M: rows in a few groups, each row roughly a mix of its group's directions (some rows in no group):
M (130 x 13):
-10	-22	-1	11	-19	0	-25	14	25	33	-5	27	15
-6	25	-7	8	22	14	-4	26	-15	-17	2	44	-3
10	11	-10	-24	7	13	-20	24	4	7	3	49	-6
-1	3	1	-32	-9	18	-29	25	15	-3	-6	32	-21
-4	-32	-17	-8	33	-9	-38	8	-5	-1	-3	-4	-21
7	-31	2	-13	14	10	7	-12	-13	-37	1	-29	-23
23	-7	21	4	26	-30	3	18	-8	-28	3	18	-22
-13	8	7	-47	9	-3	16	6	11	-28	-20	-20	-1
11	-21	-21	1	23	-15	13	2	-21	-4	43	-16	10
22	-7	35	8	13	19	13	-5	-34	4	14	25	-1
18	7	-17	-24	23	-20	24	-2	-4	-28	30	6	12
-4	-1	5	-11	14	-9	-38	26	5	-2	-17	31	-28
7	19	-10	-25	20	-3	21	1	-15	-41	16	14	16
19	-26	10	11	-16	2	-34	-12	14	5	-9	-27	-27
-7	21	1	-43	16	18	-25	6	-3	-19	-9	17	-17
-7	22	30	14	-8	17	-3	-2	14	12	-20	35	-25
25	-15	25	-1	30	-18	-4	-10	-15	-10	3	-33	-18
6	18	-14	12	19	-12	47	17	-18	-1	6	-21	-5
-10	18	-19	-45	-5	5	-13	-6	19	-33	2	-7	9
14	-20	-5	7	-1	-22	20	-8	-16	16	27	-34	24
-8	-1	-12	13	-19	2	-42	-3	0	39	-11	17	-12
-7	6	22	28	10	10	-1	1	8	21	45	19	-11
-16	26	26	-10	-13	3	-4	10	30	-26	-23	20	-11
9	-22	-22	-6	4	-10	28	-3	-15	1	30	-29	25
-3	-14	14	22	10	43	36	1	-9	-9	2	-11	13
34	-9	4	3	21	-5	-5	-7	-29	-4	-16	-20	-36
12	-3	9	-12	-3	-42	-21	0	15	-29	5	-23	-21
-6	15	-6	-25	20	-6	-8	32	-3	-28	-8	29	-22
11	-15	1	4	-14	-13	-7	-28	4	24	6	-48	-8
-6	-19	12	16	-29	10	-24	5	26	18	-23	20	18
-5	23	-12	-44	4	15	19	15	1	-18	17	14	17
15	0	17	-18	37	-20	2	14	-13	-31	0	-9	-22
4	-23	-9	22	-6	24	-7	-18	1	35	32	-13	-8
-15	38	11	13	-26	14	-11	-5	10	9	-23	29	-9
22	-24	-3	-27	22	12	25	3	0	-31	12	-21	-1
-23	43	-30	0	-8	6	14	-10	-13	-3	0	-18	21
-7	10	-10	-20	18	2	40	11	-4	-37	15	16	-2
1	21	0	6	12	12	33	13	-29	-23	5	27	20
15	-26	-23	1	-19	11	-4	-31	2	20	0	-21	-29
11	-18	0	-40	3	15	-5	17	22	-26	10	27	4
-1	-33	-22	14	-3	12	-4	0	-5	25	27	-13	34
19	-3	-8	-38	12	7	28	23	-4	-32	11	4	-5
19	-22	-17	7	-23	-32	-28	7	17	12	14	-19	0
7	-18	-1	23	-9	-4	34	-26	-21	16	9	-32	1
18	-44	4	-6	-22	6	-32	-7	19	7	6	-1	-15
15	-20	-16	-10	-21	-15	-4	-15	47	6	20	-10	0
35	-26	-19	-30	19	-1	25	11	-5	0	12	11	-4
-11	-11	12	10	-33	-6	29	-8	5	12	-9	-43	-6
3	-12	-29	-12	15	-3	10	-2	-20	-8	28	-39	18
-19	5	11	29	-29	14	15	-12	-13	22	-5	29	18
12	-8	6	-13	32	-20	28	33	-11	-10	12	22	-3
-2	18	28	14	16	-19	0	23	-8	4	-11	42	13
6	27	15	21	-9	5	13	-40	-17	4	-3	-32	-4
-21	18	11	10	-30	12	-23	19	16	14	-10	34	0
-3	-1	-4	22	14	12	28	8	-23	-16	4	42	17
-7	10	-2	-28	-7	23	-4	13	10	-43	-11	26	12
12	-4	-8	23	-7	-4	21	-9	-11	34	11	30	29
29	-17	-10	-3	1	-24	-14	-20	13	31	15	-29	6
-3	-1	1	-16	7	19	-28	21	7	-23	-4	46	-6
18	-45	1	-13	8	4	-7	-14	1	-27	5	-25	-18
-5	16	-3	-20	15	8	-18	30	10	-20	-6	43	2
-17	4	0	4	24	5	17	47	-25	11	-13	16	1
-8	10	-10	-31	17	22	4	26	-12	-32	-2	23	15
24	-24	3	-22	28	-25	9	21	-14	-14	18	-16	-4
-13	25	-15	9	-14	-25	31	5	-19	6	20	-3	29
9	10	-6	-23	39	-17	12	4	-26	-31	14	3	4
-18	29	1	4	6	11	13	15	-9	-3	-8	48	20
4	2	-28	37	7	-29	30	3	-5	15	12	-11	11
5	-10	0	-10	19	-27	-3	3	22	-27	-3	-45	3
-19	9	8	-2	-25	8	4	39	22	-3	-15	34	2
-11	19	-8	2	-2	20	27	-5	-14	24	-22	40	6
8	-15	25	-4	18	22	-27	-7	21	-13	-25	4	-28
10	-9	-12	-3	10	16	-9	-13	-12	-2	21	-54	-13
-4	24	7	-3	23	-27	-8	-25	-29	-15	-6	-28	-12
-17	16	9	35	-16	-7	-28	-22	-2	31	-14	0	-1
-6	12	20	10	-21	10	-7	-3	17	17	-37	36	-10
-18	16	5	19	-15	9	11	20	2	6	-7	48	20
-15	-1	12	-39	0	8	-20	8	18	-34	-18	-12	-17
23	-8	4	-25	23	9	28	-1	-7	-36	9	-23	-8
15	32	33	5	12	-10	4	-16	-19	-15	-11	-18	-26
-1	-17	0	48	-16	13	12	14	0	32	-8	13	6
13	-10	-14	-8	34	-7	22	11	-28	-23	26	-14	6
-17	32	22	16	3	10	19	6	-39	15	-14	4	-2
0	-16	-17	26	-20	-5	1	-4	22	46	8	-18	0
-10	27	12	34	6	-15	16	-10	-35	15	-11	-15	-5
13	-33	-13	18	15	31	17	-1	-16	14	29	4	-2
-10	34	21	12	-26	5	-11	5	14	12	-21	34	-4
-7	-5	-9	-42	9	16	1	37	13	-16	1	22	7
8	-37	1	-27	0	-5	-27	11	36	4	0	-1	-16
3	-27	20	-19	-7	9	-42	-4	22	-2	-15	-2	-20
3	23	8	-13	28	-32	9	19	-23	-28	3	-1	-15
17	-29	9	12	9	4	6	-31	-3	6	9	-44	6
-23	19	19	18	-3	14	-26	-10	20	-1	-31	23	-13
-7	32	-15	26	-20	6	32	-15	-12	13	11	-5	21
-12	22	-3	2	-43	16	4	-10	27	-22	-15	11	12
33	-40	2	-29	14	15	9	9	8	-12	10	-13	-6
14	19	-1	-33	-2	-23	21	-16	15	-31	23	2	4
12	-4	-3	-23	-4	-16	-3	-7	13	12	0	-54	-19
-24	34	4	-20	-17	-12	-15	4	15	-10	-25	-14	25
-3	-12	-12	-36	3	10	-11	26	25	-32	-6	19	6
-3	-6	-20	18	-23	-17	3	-9	-15	38	20	-14	25
2	-2	19	12	-24	-15	-21	1	19	16	-35	32	-3
-11	-8	-25	-2	-32	-27	-4	-18	15	31	4	11	18
-36	34	-15	-20	-5	-6	10	30	6	0	-21	-7	1
-2	12	7	-26	33	-20	6	17	-18	-38	-6	9	-6
6	0	22	25	-33	-1	-9	-37	12	20	-4	-14	-11
-7	-13	10	-9	9	-15	-32	0	31	-35	-9	-23	5
12	-16	9	13	2	32	-12	-13	6	2	22	-29	-35
17	-30	34	18	1	14	-29	-19	-10	11	-6	3	-17
-25	34	4	-13	-18	0	-2	4	11	3	-36	14	25
9	12	-24	6	14	10	29	2	-23	-21	22	16	30
-8	15	13	-1	8	33	17	18	-6	-11	-36	29	10
11	-2	25	26	-33	32	-3	-27	-1	4	-2	15	6
28	-3	-22	-13	40	1	6	11	-17	-11	16	26	-1
-13	5	2	-3	-17	-32	-30	10	13	4	-11	-10	41
-16	28	9	-14	-14	34	3	-13	20	-14	-14	-12	-29
-12	-10	9	29	-22	-1	41	-9	-11	2	-4	-32	-2
-5	-12	4	43	-2	11	5	-10	-17	-4	7	38	23
-31	16	16	-13	-12	6	9	11	14	-17	-23	30	26
-3	-24	2	16	12	7	42	-1	-20	-37	-1	1	7
-9	-2	18	16	-28	-11	-16	-4	31	22	-4	35	-5
7	40	5	-14	2	-14	35	11	-22	-26	8	0	-3
18	-1	-16	19	22	-5	38	-6	-32	4	16	-18	-6
-5	47	18	19	-12	3	16	-28	-14	-6	-10	-12	-5
-7	-14	-14	-8	-1	-14	23	21	2	-15	-6	37	36
-19	-11	-16	5	-18	4	-31	16	17	27	-8	34	5
23	-8	15	15	34	27	10	7	-27	-7	6	-3	-27
-3	0	-22	-22	18	-19	19	14	-15	-30	14	-16	28
25	-40	5	-20	31	4	-3	2	2	-17	6	-22	-13
-16	-3	-24	-17	7	19	25	15	-8	-18	4	-4	42

the one row of each list that fits no group (the others fit one group, some only roughly):
- Z692: -1	-1	34	2	-36	14	10	-10	28	5	-27	-11	-5
- Z532: 19	-9	20	-11	21	-29	-30	25	-4	-1	-4	11	-26
- Z290: 4	-1	-9	-5	30	-19	28	20	-20	-18	19	20	22
- Z741: 7	-34	11	16	-21	32	-15	13	16	14	-5	25	4
- Z682: 11	23	6	-4	7	21	25	-13	-32	-20	20	19	21
- Z297: 14	-15	-30	-37	8	-1	11	31	-11	-13	18	9	-5
- Z784: -1	23	26	29	-30	2	-12	-19	8	30	-14	6	2
- Z629: -23	39	-13	12	-12	-4	31	-13	-16	-11	4	-4	22
- Z391: 15	-21	-16	-21	28	-29	-20	-4	10	11	18	-22	-12
- Z149: 16	2	4	9	41	-6	18	6	-33	-3	30	2	-14
- Z488: -5	5	33	-4	18	-3	-19	14	20	-25	-23	26	-16
- Z373: 5	13	4	-9	25	7	33	17	-20	-22	-19	31	-8
- Z126: 3	-18	-32	5	11	0	21	-9	-22	22	36	-3	16
- Z594: -10	27	21	14	-10	5	-16	7	-2	24	-35	26	13

Z692
- Z103: 10	-14	5	-15	25	-29	-22	35	-11	-5	3	18	-20
- Z772: -15	15	33	20	9	-18	-30	5	13	4	-25	18	-13
- Z336: 6	-4	-1	-25	16	-14	-6	-1	11	-23	-4	-49	-18
- Z940: -1	1	-17	-30	-30	20	-14	-12	39	4	14	-6	9
- Z733: 18	-32	9	22	10	14	-14	-12	-12	38	19	-5	-6
- Z28: 16	-21	3	-35	21	25	-10	11	-6	-21	17	24	7
- Z202: 2	-26	7	10	-19	32	-33	-3	21	9	-9	-26	-2
- Z904: -9	-4	17	37	-27	-1	-15	-14	8	27	-23	-13	-15
- Z144: 27	-35	10	20	-8	-25	-27	-4	4	18	-9	7	-18
- Z797: -27	37	3	26	-18	8	20	12	-8	17	-8	20	8
- Z549: 22	-25	8	20	19	-26	-24	8	-20	13	17	-21	-1
- Z461: -23	7	-14	-13	-29	-8	5	-1	11	-3	4	-50	10
- Z303: -15	21	12	5	7	-15	13	-18	-6	-7	-11	-52	-6

Z461
- Z975: 28	-32	16	5	7	4	19	12	1	26	28	23	-2
- Z648: 0	3	-34	-2	27	-24	25	15	-10	18	25	-14	8
- Z209: 6	-2	15	18	-37	22	-1	-19	3	28	-9	28	-10
- Z684: 16	-24	25	6	-13	11	-32	1	24	27	-15	13	-10
- Z270: -19	27	9	-23	-21	7	1	18	14	10	-20	36	11
- Z151: 2	7	18	20	-15	-29	-30	-10	10	35	-5	16	-11
- Z781: -1	-41	-12	17	6	-15	-17	-9	-2	28	14	-23	17
- Z500: 26	-28	10	13	16	-33	-17	-25	3	-9	8	-9	-19
- Z354: 10	-54	-4	-7	16	4	2	-2	14	-1	15	-26	14
- Z882: -2	21	37	9	-4	-4	-28	4	9	-5	-40	-3	-13

Z209
- Z401: -20	13	-31	-29	-9	23	3	27	17	-10	-2	9	20
- Z961: 7	-24	9	12	-26	-9	-42	-5	21	14	-15	-16	3
- Z868: -14	-1	8	23	-24	-16	39	-7	4	15	-9	-22	25
- Z531: -2	-9	5	-50	4	8	14	22	14	-24	-14	10	-11
- Z178: 1	-18	-32	-5	3	8	25	-16	-5	4	44	-14	-8
- Z62: 4	3	-26	35	12	7	4	-19	-14	18	8	-37	10
- Z86: -23	21	8	-11	-16	-7	-27	27	36	-10	-16	0	-3
- Z688: 10	-17	-3	-2	21	-10	29	-11	-12	-18	23	-37	18
- Z299: 28	-37	-8	-1	-16	-21	6	8	24	24	9	-18	-4
- Z814: 14	-25	-7	-17	27	-31	-27	-10	7	-14	6	-19	-17
- Z743: -27	7	-6	6	-34	31	-4	12	20	26	-17	0	8
- Z112: 8	7	25	1	-9	5	-40	-7	16	-4	-17	-23	-32
- Z942: 23	-1	-2	5	25	-28	37	-1	-17	-1	30	4	2
- Z416: 24	-19	7	13	26	-4	25	16	-18	-14	18	31	7
- Z114: -23	36	20	-4	6	2	16	16	12	-8	-7	38	8

Z62
- Z521: -4	13	19	12	-18	45	27	-13	7	-17	-11	-8	13
- Z5: -2	17	-19	2	-21	9	42	-14	-11	-1	18	-16	26
- Z262: 1	-12	7	-40	11	-21	-25	2	22	-24	-9	-8	-20
- Z616: 10	-13	-5	-20	29	-35	-5	34	-16	-10	12	3	-10
- Z503: -2	25	-4	-4	21	-23	31	6	-25	3	3	36	4
- Z463: -8	-21	15	33	-14	-12	-18	-8	18	34	-2	2	23
- Z671: 1	17	-7	15	24	-15	18	-15	-22	-3	7	-46	-2
- Z947: 22	-29	-5	-30	2	5	-28	-23	3	4	11	-23	-19
- Z323: 6	-33	13	12	-22	7	-15	3	29	37	-1	1	-14
- Z136: -24	31	5	-11	5	5	9	37	6	-28	-17	0	-16
- Z322: 35	-16	-20	15	32	-4	-14	-8	-16	-1	27	-8	-13
- Z269: -12	34	31	-4	12	-10	7	19	8	-25	-10	29	-7
- Z160: 11	-33	0	-31	-7	10	-3	22	21	-16	-4	34	0

Z521
- Z108: 6	-25	17	-3	-33	15	-21	-4	38	13	-7	7	-11
- Z345: 8	-29	5	-19	13	12	-30	22	20	-1	-13	24	-21
- Z767: -4	-26	16	8	-26	-2	-27	-31	15	6	-4	-29	-3
- Z737: -1	-31	-39	3	-13	-11	6	-9	-5	22	20	-10	26
- Z177: -17	27	11	23	-31	20	13	-14	18	-1	-16	25	-4
- Z662: 33	-38	11	22	10	-5	-21	0	-10	11	-1	-6	-25
- Z494: -1	-13	17	-32	7	-17	-4	33	25	-14	-12	18	-20
- Z587: 2	-6	18	-15	29	-7	8	34	-18	-26	-9	28	-6
- Z361: 9	13	-16	-4	22	2	30	23	-15	1	5	41	15
- Z849: -5	11	39	23	-17	23	-1	-1	-16	-6	-27	23	-5
- Z969: -9	2	-1	-6	-18	46	-15	-16	20	-2	-4	-33	-10
- Z204: -21	17	10	22	-38	0	18	6	6	32	-9	11	15
- Z516: -19	1	14	30	-32	8	-14	4	13	15	-6	34	15

Z177
- Z60: -6	7	-10	36	3	-16	34	-7	-29	12	17	-18	-3
- Z677: 29	-13	4	-14	20	-3	28	6	-6	-13	35	25	7
- Z175: -23	37	-17	-21	-2	9	28	24	-8	-9	-2	7	17
- Z836: 5	5	7	-23	5	36	25	1	21	-37	-10	7	-7
- Z460: -28	39	3	-1	8	4	4	9	1	-31	-17	28	-4
- Z366: 4	7	-1	32	-15	-5	-12	-29	-11	44	12	-8	7
- Z377: -6	-8	4	-15	-16	24	23	24	-4	-7	-10	46	-4
- Z805: -9	8	0	17	3	-6	59	7	-13	-11	-6	-8	14
- Z57: -5	2	-3	12	3	-5	61	9	-15	-7	-4	-2	16
- Z923: 6	-26	23	26	-21	10	-26	-2	25	20	-8	18	-9
- Z705: -26	37	10	21	-2	7	-30	-3	-1	4	-5	28	16
- Z892: 15	-21	8	-21	39	-24	-10	17	-9	-23	2	15	-10
- Z325: -34	34	-4	11	-23	22	7	12	-4	4	-28	3	9

Z60
- Z568: -19	26	-4	-15	14	-22	26	18	0	-24	20	20	17
- Z643: 6	25	16	-22	23	-32	29	-3	-18	-3	16	-5	-13
- Z551: 16	-18	-25	-9	10	-17	2	-16	-17	-6	30	-37	-8
- Z932: 5	-14	6	17	-28	-22	-20	-17	22	31	1	18	-18
- Z216: 4	-30	11	-3	-29	-8	-18	-16	24	12	-2	-36	-8
- Z82: -4	-16	-6	-35	14	7	-44	-1	10	-23	-10	-10	-8
- Z250: 9	-23	0	-42	21	-3	3	5	13	-33	-6	15	15
- Z248: -3	15	1	34	-25	0	-8	-13	-10	43	9	-13	-9
- Z311: 26	-28	11	8	1	3	43	-19	-8	14	8	-8	18
- Z309: 2	10	-6	39	22	-2	26	3	-26	0	11	25	17

Z311
- Z120: 0	8	-30	-31	3	11	17	17	16	-26	19	15	21
- Z717: -6	0	-32	-3	0	-2	33	8	-30	10	22	-6	29
- Z51: 3	-23	-22	-18	-1	1	-1	-1	6	-27	21	-45	7
- Z406: -2	-5	-7	-1	-21	-16	-34	-17	14	16	11	-42	3
- Z817: -10	16	0	-15	2	5	20	23	4	-4	-10	48	24
- Z950: -14	8	6	14	-28	13	-23	-11	12	41	-20	5	14
- Z669: -21	29	-11	-23	-2	25	3	-11	-5	-10	-6	-41	7
- Z13: -12	25	-2	19	-9	20	31	17	-31	15	-1	13	-21
- Z968: 18	-47	-7	-11	9	8	-32	2	6	18	-1	-12	-13
- Z419: 2	-32	12	-20	-21	-8	-21	-1	38	-5	-6	-24	-3
- Z640: 24	-34	-18	-1	12	-11	-5	-7	-14	-5	27	-33	-11
- Z38: -6	28	-9	-1	33	7	27	9	-30	-18	1	22	7
- Z756: -2	16	-6	-8	14	-4	42	-5	-25	-1	-1	-39	-8
- Z159: -9	37	-3	-14	16	-16	25	11	-18	-36	2	0	-3
- Z888: -6	18	6	36	-12	18	31	6	-22	24	-1	13	12

Z717
- Z970: -7	20	-3	30	-22	-11	4	-30	-2	29	-1	-28	-2
- Z429: -1	-18	-2	20	-4	22	12	3	-9	36	-6	37	21
- Z809: 21	-13	-9	30	-15	-1	8	1	-9	42	17	24	7
- Z447: 6	8	25	15	1	13	8	-10	9	2	10	12	-55
- Z310: -4	3	21	41	-29	-10	0	-20	8	21	-17	-10	-14
- Z360: -5	-14	13	17	-10	35	-13	-25	20	14	-30	-6	-16
- Z668: -14	-2	14	5	-32	-11	-36	-9	36	4	-2	-17	10
- Z166: 37	-7	38	-15	9	-2	-15	8	6	-2	-14	3	-29
- Z293: -1	14	21	-13	24	-12	-17	25	5	-26	-17	26	-23
- Z207: 0	12	-2	-44	11	14	-2	19	-2	-20	-8	-12	-35
- Z830: -13	31	14	-2	7	-11	28	9	4	-10	-9	45	-5
- Z179: 23	-37	20	-2	16	1	-35	-1	5	14	-10	-6	-20

Z360
- Z852: -28	13	11	14	-13	5	18	27	13	-18	-17	30	21
- Z158: 19	-14	-1	7	26	-37	-5	9	-12	-8	38	-11	-5
- Z527: -26	23	7	-3	18	8	5	22	-5	-46	-14	9	-3
- Z930: 5	-20	-14	13	0	-7	19	20	5	32	-3	37	23
- Z321: -12	36	-8	-22	11	-21	1	-19	-14	12	10	-35	-9
- Z79: 9	-26	11	-35	-30	19	-13	-13	11	20	-7	7	-16
- Z285: -12	2	-30	-41	15	0	-15	16	13	-30	-2	-4	8
- Z97: 2	-5	-3	1	29	25	-12	-9	-30	-35	8	18	-19
- Z742: -19	19	0	33	-8	-34	-2	-11	-20	23	7	-11	17
- Z88: 0	-3	1	42	-22	9	27	-11	-23	27	7	-4	-4
- Z134: -2	-38	-15	13	16	-28	-12	-1	-13	21	18	-22	13
- Z483: -25	-9	19	34	-31	6	-25	-12	12	4	-7	17	11
- Z150: 17	3	23	13	22	-1	5	16	-20	-2	-30	38	-8
- Z162: -14	9	13	-9	-29	-2	-25	1	30	-10	-38	-8	11

Z930
- Z232: -9	34	27	-4	12	25	11	12	-1	-19	-26	19	-14
- Z249: 8	-27	-1	-39	26	15	-20	22	6	-10	8	17	-2
- Z184: 6	-32	-13	4	1	52	10	0	-12	7	-12	-7	14
- Z415: 15	-18	-9	-1	33	-8	10	-7	-11	-31	9	-38	-7
- Z388: 18	9	4	0	33	-40	1	17	-31	-3	11	7	7
- Z911: -9	31	-17	-21	7	13	28	4	-9	-40	-1	4	-10
- Z590: 26	-33	-8	10	6	1	-6	-32	-17	14	20	-22	-11
- Z133: 19	4	18	1	23	-15	0	-17	-12	-30	-12	-31	-26
- Z292: -11	8	5	2	-30	38	-7	-18	24	12	-24	1	-20
- Z273: -11	-14	11	31	-21	1	-22	-14	20	37	-8	4	17

Z133
- Z455: 13	14	2	1	32	-37	-4	7	-36	3	10	-14	8
- Z778: 24	-27	-3	-10	-8	-17	-21	1	23	10	8	-37	-19
- Z93: -10	29	23	3	7	6	10	17	-4	-4	-29	39	13
- Z891: 4	-26	4	23	-24	10	-23	-3	11	34	-20	17	14
- Z649: 25	-48	13	-8	18	-12	-19	12	7	13	5	-12	-7
- Z519: -10	4	1	8	-19	14	26	15	-4	8	-4	50	20
- Z363: -10	25	-12	-35	-18	-4	15	15	11	-23	-7	30	9
- Z274: 10	-18	3	2	-27	-11	-25	-29	39	-4	-3	-14	-11
- Z861: -21	20	-13	11	-33	39	4	1	5	19	-7	3	19
- Z359: -25	11	15	-6	-22	24	-23	3	33	-6	-16	-23	12
- Z70: 5	-10	1	-12	-22	28	-3	-12	22	-19	-28	-11	-34
- Z786: -17	19	3	26	-2	-4	16	15	3	3	-6	40	34

Z363
- Z435: 7	-2	-2	27	38	0	14	-9	-24	-33	7	10	16
- Z146: -6	6	3	7	-29	-30	-30	-11	14	32	-19	6	11
- Z901: -11	24	-37	-11	4	8	20	8	-1	-32	5	4	27
- Z651: -6	29	0	-13	17	12	33	1	-15	-11	5	35	21
- Z229: 18	10	-20	-33	31	-1	21	26	-13	-11	6	5	-15
- Z592: 6	-25	22	7	12	-31	-21	-1	7	20	-12	-16	-32
- Z583: 11	-9	6	-5	15	-37	-28	30	-14	16	1	16	-18
- Z839: 24	-14	37	32	1	-11	26	-11	-13	3	4	16	-8
- Z613: 21	4	-12	-11	4	-7	-9	-22	-11	27	17	-40	-21
- Z482: 8	4	29	18	-17	-11	-33	3	8	34	-15	16	-11

Z651
